In the data rows, the value 128 means zero.
Some points, one per row:
[141 133 122 180 166 145 150  92 139  90 143 111 107]
[148 108  85 148 141  81 156  88 157  77 147  61 131]
[140 122 106 114 112  80 144 148  98 153 126 101 157]
[132  85 136 118 121 133 104 159  90 121 148 131 138]
[109 105 117 105 105  86 164 185  70 113 120 122 145]
[120 137  86 102  52 126 147 161 116  71 130 105 172]
[128 123  92 120 104  51 160 144 105 187 121  84 165]
[125 158 140 101 133 103 119 157 129 159 118 131 162]
[158 122 133 156 149 116 113 119 146  59 172 111 123]
[114 151 142  86 109 138 102 151 113 154 101 158 135]
[140 122 126 171 141 148 116 111 151 117 130 113  83]
[ 98 132 127  96 112  52 170 159  47 150 110 122 185]
[100 120 172 140 185  78 116 131 138 209  89 119 128]
[135 100 129 113 114 185 124 156 109  51 139 151 104]
[121 161 138  97  63 171  93 153 113 160 145 192 140]
[150  96  93 153 110 192 135 102 137  43 182 143 111]
[143 177 167 135 158 154  72 109 180 152 122 128 103]
[ 99 137 193 120 140 176 105 150 131 180  91 183 112]
[142 129 116 108 129  91 125  91 115 122 124  96 135]
[126 112 112 104  56 175 158 166  81  38 126 148 140]
[115 139 138 149 167 110 122 107 146 191 105 112 100]
[126 132 162 121 116 164  99 145 152 131  88 138  95]
[131 157 101  94 120   0 157 124 103 157  95  37 201]
[ 77 163 171 131 172  46 119 109 128 255  81 136 155]
[119 123  80  98 102  73 178 108  78 139 115 113 183]
[114 148 149  96  74 150 108 168 139 150 100 157 109]
[105 132 157  64  92 158  94 170 122 180  99 158 132]
[136 141 120 117 138 145 112 128 141 162 145 163 138]
[160 127 104 214 204 104 161  62 155 102 146  91  90]
[131 135 109  94 110 114 142 128  97 124 117 125 168]
[124 162 164 128 157 115  86 128 134 197 107 150 129]
[121 142 127  64  74 142 127 154 102 154 118 174 145]
[115 159 100 114 123  20 171 113  94 149 119  62 193]
[129 183 156 150 201  68 100  76 183 224  90  95 113]
[164  77  79 120 135 164 145 135 103   0 157  96 124]
10 more points follow, each with its number after it:
[107 159 136 121 155 132  93 117 169 210 115 140 130] 0
[ 94 169 157  92 100 166 114 127 144 237  86 199 152] 1
[127 114 175 221 217 143  86  75 214 118 116  98  53] 2
[158 116  95 160 146 100 137  87 147 109 156  62 113] 3
[ 98 157 185 107 113 145 105 148 122 183  65 180 102] 4
[152 129 174 110 121 210  83 166 147 156 122 192 105] 5
[132  91 123  82  62 210 148 168 113  42 126 152 120] 6
[169 101  65 134  89 187 176 129  87  11 180 133 132] 7
[146 118 132 159 165 181  53 116 195 126 153 131  76] 8
[ 92 175 157 116 162  99 109 106 177 244 106 138 135] 9
Which of these numbered points is nearest to each point below, ignoring the 3 directions in which the first points spread most? Its number follows each.
[108 143 117 107  95  36 185 156 123 182  81  81 166] > 6
[118 151 151  87  80 205  94 133 119 176 110 210 123] > 1
[162  95  98 148 142 155 114 116 179  51 192  77 103] > 8
[108 151 198  92  94 209  60 163 157 165  90 199 109] > 6
[146 124 113  97  87 138 122 109 108  79 157 124 134] > 3
[119 120 108 116  95 141 190 129  86  36 108 141 141] > 4
[129 138 149 117 106 192  94 138 161 167 111 171  90] > 3
Now 10 new points, numbered from 0 again:
[ 87 123 143  87 112 112 150 147  81 173  91 150 154] 0
[134 136 194 142 139 223  69 124 171 103 146 200  93] 1
[146 131 133 128  90 220 118 138 149 114 150 173 104] 2
[160  80 101 186 132 196 176 127 142  40 168 121  72] 3
[145  85 121 120  63 199 188 155 120   0 149 151 118] 4
[119 159 179 108  96 194  70 135 161 161  89 179  88] 5
[128 128 140 158 186 127 135 102 136 131 141 135 115] 6
[129 149 179 153 139 197  85 132 174 123 150 184 123] 7
[149  89  89 159 157 105 148  95 115  97 150  93 105] 8
[108 161 144 127 155  85 133 105 137 174  82 127 140] 9
Which of these numbered points is nearest to each point below, ignoring the 3 directions in which the first points spread most? Its number follows each.
[107 148 162 105 128 195  70 159 151 197 128 205 139] > 7
[109 134 117 116 119  86 156 118 119 111  99 123 147] > 9
[130 139 178 164 171 135  89  85 164 136 151 146  89] > 1
[129  96  71  89 125  73 147 155  80 121 133  69 154] > 8
[145 115  95 118  90 168 126 133 126  84 160 146 139] > 2
[126  85  87 118  93 153 193 121  62  26 149 135 141] > 0
[131 118 149 164 135 193  89 113 185  87 147 133  80] > 5
